+0.53 -0.07 -1.69 +0.09 +5.65
+0.03 +1.80 +2.78 -1.02 -4.44
-0.59 +1.57 +1.90 -0.35 -3.99
gives +0.53, -3.99

-4.95 -3.28 +6.44 +3.54 gives -4.95, +3.54

+2.29 -6.41 -1.57 -0.41 gives +2.29, -0.41

-1.53 -2.60 +0.32 +5.65
+2.34 -1.19 -1.30 +1.43
gives -1.53, +1.43

+0.60 +1.74 +6.54 +1.26 gives +0.60, +1.26

+6.44 -1.42 +0.93 -1.28 +5.03 +4.92 -2.69 gives +6.44, -2.69
---
-2.25 -4.31 +5.22 -3.42 -0.89 value -0.89
-5.59 -1.04 -3.61 -3.17 -5.14 -3.40 value -3.40
-0.58 -3.12 +6.36 +1.02 +1.42 +0.50 +0.94 value +0.94
+4.59 +6.98 +3.57 +6.79 +6.50 +6.64 value +6.64
-6.43 +1.60 +4.12 +2.01 +0.15 value +0.15
+3.42 -2.56 -1.11 +1.22 +0.46 -6.18 value -6.18
+2.31 -6.36 -0.58 +0.48 -2.53 -0.94 value -0.94
-2.83 -6.23 -1.08 +0.62 value +0.62
-5.65 -4.59 +3.15 -5.45 value -5.45
---
[-58, 648, 347, -253, -92, -920, 51]	-253, 648
[65, 47, 86, 23, 28]	86, 86
[[3712, 3824, 6197, 5525, 6434], [9054, 6215, 6435, 7091, 1867], [6965, 7952, 2512, 5629, 3407]]	6435, 9054
[187, 499, 719, 552, 784]	719, 784
[7886, 9345, 1309, 8356, 8045, 7127, 6254]	8356, 9345
[16, 15, 9, 33, 35, -32, 13]	33, 35
---
-6.23 -0.36 +1.65 -5.16 -0.52 +2.68
-2.05 +4.56 -3.61 +5.37 -0.60 -2.75
-6.59 +4.98 -0.74 +2.78 -0.38 +0.61
→ -0.52

+1.31 +0.20 -1.05 -5.35 → -1.05

+4.48 -5.75 +0.39 -1.54 +0.77 -1.80 +2.72 → -1.80

-6.17 +3.63 -1.13 +2.98 -0.19 +2.80 -0.76
+2.80 +2.98 -4.57 -0.40 +2.18 +3.61 -0.67
→ +2.80

+6.55 +5.45 -5.04 +1.58 -0.26 → +1.58

+1.01 -0.48 -5.03 -0.82
+1.28 +0.01 +2.99 +1.97
→ -5.03
---
-6.12 +0.35 +3.67 +1.87 +0.76 -2.07 +4.82 Out: +0.76

+0.07 +0.28 -1.01 -1.12
-6.13 +4.05 +6.72 -6.25
Out: +4.05

+3.10 -5.24 +1.05 +0.09 +0.62
-2.05 -1.59 +0.31 +4.82 +0.15
+2.87 -2.81 +1.43 -2.98 +2.58
Out: +1.43

+0.84 +1.19 -0.05 -0.09
-4.25 -5.08 -0.52 +4.94
Out: -5.08

+0.25 -1.34 +0.54 -0.28 +5.22 -2.94 Out: -0.28

-4.20 +3.40 +2.03 -5.93 +2.00
-3.65 -1.58 -5.29 -0.68 -3.18
-4.28 -1.91 -4.67 -0.35 -3.78
Out: -4.67
---
[-10.865, -3.408, 11.228, -5.440, -2.979, -5.341] -> -5.341
[86.996, 58.605, 104.075, -126.535, -110.330] -> -110.330
[-53.606, -112.120, 57.230, -169.612, 145.042] -> 145.042
[-82.731, -85.458, 19.209, 138.256, 39.337, -149.145] -> -149.145
[1.583, 8.644, -11.652, 7.540, 18.451, 5.831] -> 5.831
[-4.4, -12.6, -13.6, 15.8, 2.2] -> 2.2
[-0.020, 0.126, 0.147, -0.091] -> -0.091
---
-0.93 +3.51 -4.02 -1.99 +3.31 -1.68
-4.20 -1.32 -1.43 +0.19 -2.22 -0.66
-4.93 +2.60 +1.11 +2.37 -1.10 -4.29
==> -4.29

-6.65 -3.30 +4.88 +3.27 -2.04 -0.01 -2.85
+0.18 +0.07 -1.76 -2.19 +2.18 +0.53 +2.23
+1.45 +1.83 +1.69 -0.20 +2.00 +1.68 +1.60
==> +1.60

-0.71 -2.80 -4.33 +2.33 +5.61
+1.75 -2.55 -1.41 +1.68 +4.34
+0.32 -0.42 -2.30 +2.41 +4.17
==> +4.17

+5.51 -3.37 -1.43 +0.87
+4.66 -1.94 -4.23 +1.14
-2.37 +1.52 -3.31 -5.04
==> -5.04

+1.39 -0.21 +1.20 -6.11 -3.15 -4.66 +0.14
+6.59 -0.56 +6.23 -1.31 -2.36 -0.17 -5.03
+5.02 -0.28 +4.39 -0.61 +2.11 -5.75 +3.81
==> +3.81

-2.87 +1.07 +4.54 -3.19 +0.04 -0.65 -0.81
-0.74 +5.03 -2.23 -0.98 -3.18 -2.42 +0.64
+1.19 -1.23 +0.39 +0.38 -0.40 -0.19 -2.30
==> -2.30

+1.12 -0.84 -2.70 -3.80 -1.42 +1.67
+0.47 +0.18 +3.18 -5.20 -2.08 -0.68
+3.28 -0.77 -0.01 +5.00 +2.78 -2.16
==> -2.16

+0.75 +5.63 -3.43 -3.06 -0.53 +6.55
+4.85 +4.45 -5.76 -0.40 +4.87 -1.90
+1.01 -2.58 +4.61 +2.56 -2.14 -4.22
==> -4.22
---
-4.17 +3.86 +0.21 +0.44 +1.27 +3.13
-1.36 +0.94 +4.93 +1.09 -3.96 -2.10
-0.91 +3.94 +3.23 -0.34 +0.45 +2.13
⇒ +0.44

-5.24 -4.86 +2.22 -5.15 ⇒ -4.86

+4.92 +2.25 -0.50 -0.43
+5.48 +2.97 -0.59 +1.36
+5.33 -0.89 -0.92 -0.88
⇒ +2.25

-2.37 +0.13 -0.15 -2.72 +3.61 +5.92 ⇒ -2.72

-0.67 -6.98 -2.16 +6.04 -3.91
+5.11 -5.59 -4.10 -4.70 +1.08
⇒ -2.16

+1.46 -0.11 -1.67 +2.24 -0.60 -1.89
-2.60 +3.42 -1.86 +1.30 -1.41 +0.60
+3.57 -2.94 +5.81 +1.45 -2.42 -0.32
⇒ +2.24

-5.73 -4.27 -0.85 -1.12 -5.64 -2.99 -3.22 ⇒ -5.64

+5.19 -4.27 +4.68 +5.75
-0.79 +2.66 -4.08 -5.04
-3.12 -2.01 -5.22 -1.25
⇒ -4.27

-1.17 +5.05 -2.39 +3.02
-1.73 -2.31 -2.23 -1.72
+0.59 +1.23 +4.72 +2.59
⇒ +5.05

-6.54 +2.59 -1.37 +6.79 ⇒ +2.59
---
3090,4684,8107,5423,3310 -> 3310, 3090

929,667,125,946 -> 946, 929

503,236,281,607,696,172,805
301,816,824,498,743,119,667
-> 805, 301

60,56,25,64,94,68
63,57,19,50,94,55
-> 68, 63

-2,-28,-29,-17,-28,17
39,17,12,36,8,-18
22,11,12,21,7,-30
-> 17, 22

3074,8377,3556,2900
4858,6636,4064,4294
-> 2900, 4858

610,873,569,160,357,300 -> 300, 610

8205,6185,5372,4448,4599,3228,7136 -> 7136, 8205

6,3,2,5,4,8 -> 8, 6

184,40,123,234,199
149,251,205,42,89
-> 199, 149
---
-5.91 -4.06 +1.85 +2.17 +5.78 +2.94
-0.52 -0.30 +0.29 +1.56 +3.01 -0.01
→ -0.30

+2.11 +0.15 +2.41 -0.07 -5.22
-2.44 -0.18 -2.33 +0.13 +5.32
→ -0.18

+3.26 +5.73 -5.77 +4.61 -2.57 -5.90
+1.11 -2.77 +1.81 +1.73 -0.60 -1.07
→ -2.77

-2.02 +3.49 -3.72 -2.90 +0.40
-5.27 -5.43 -5.05 -4.46 +2.03
→ -5.43

+2.25 -5.07 +1.62 +3.48
-1.64 -4.62 +0.84 -3.58
→ -4.62

+3.35 +6.44 -1.51 -2.32 -2.20 -1.26
+0.83 +2.94 +0.93 +4.35 -3.59 +6.88
→ +2.94

-4.86 -0.55 -5.98 -6.01 -1.18 -1.02
-4.67 -0.75 -1.54 -6.00 -3.54 -1.45
→ -0.75

+1.57 -2.99 -1.40 +1.10 +5.61
-0.72 +2.70 +0.09 -0.24 -4.09
→ +2.70
---
[+0.41 +5.14 +5.92 +3.07 -4.70] yields +5.14
[-6.83 -1.39 +0.28 +2.72] yields -1.39
[+3.22 +0.86 +0.22 +5.81 -1.78] yields +0.86
[+5.73 +2.04 +1.06 -6.56 +5.12] yields +2.04
[-4.98 -1.34 +4.60 -4.28 -0.94 +5.55] yields -1.34
[+0.65 -3.47 -2.46 +3.68 +6.45 +3.16] yields -3.47
[+0.45 +2.34 +6.77 -2.14 +0.76 +2.29] yields +2.34
---
[-4.95, -0.67, +1.65, +3.34, +2.78, +0.49] value +3.34, +2.78
[[+1.72, -2.51, -2.13, +5.71, +0.74], [+0.44, -2.11, +0.97, +1.06, +2.88]] value +5.71, +2.88
[+6.42, -4.13, -3.23, +5.16] value +6.42, +5.16
[+6.12, -0.48, -5.93, -1.40, +4.33, -2.81, -1.72] value +6.12, +4.33
[+6.34, -2.15, -0.07, +4.33] value +6.34, +4.33
[[+0.67, -0.42, +0.93, +1.49], [+4.81, +6.63, -3.20, -2.85]] value +6.63, +4.81
[+3.69, -0.24, -0.39, -2.61, +3.43, -5.63] value +3.69, +3.43
[[+2.31, +0.69, +4.93, -2.58, -1.24], [+0.86, -0.39, +1.87, -1.39, +0.14]] value +4.93, +2.31
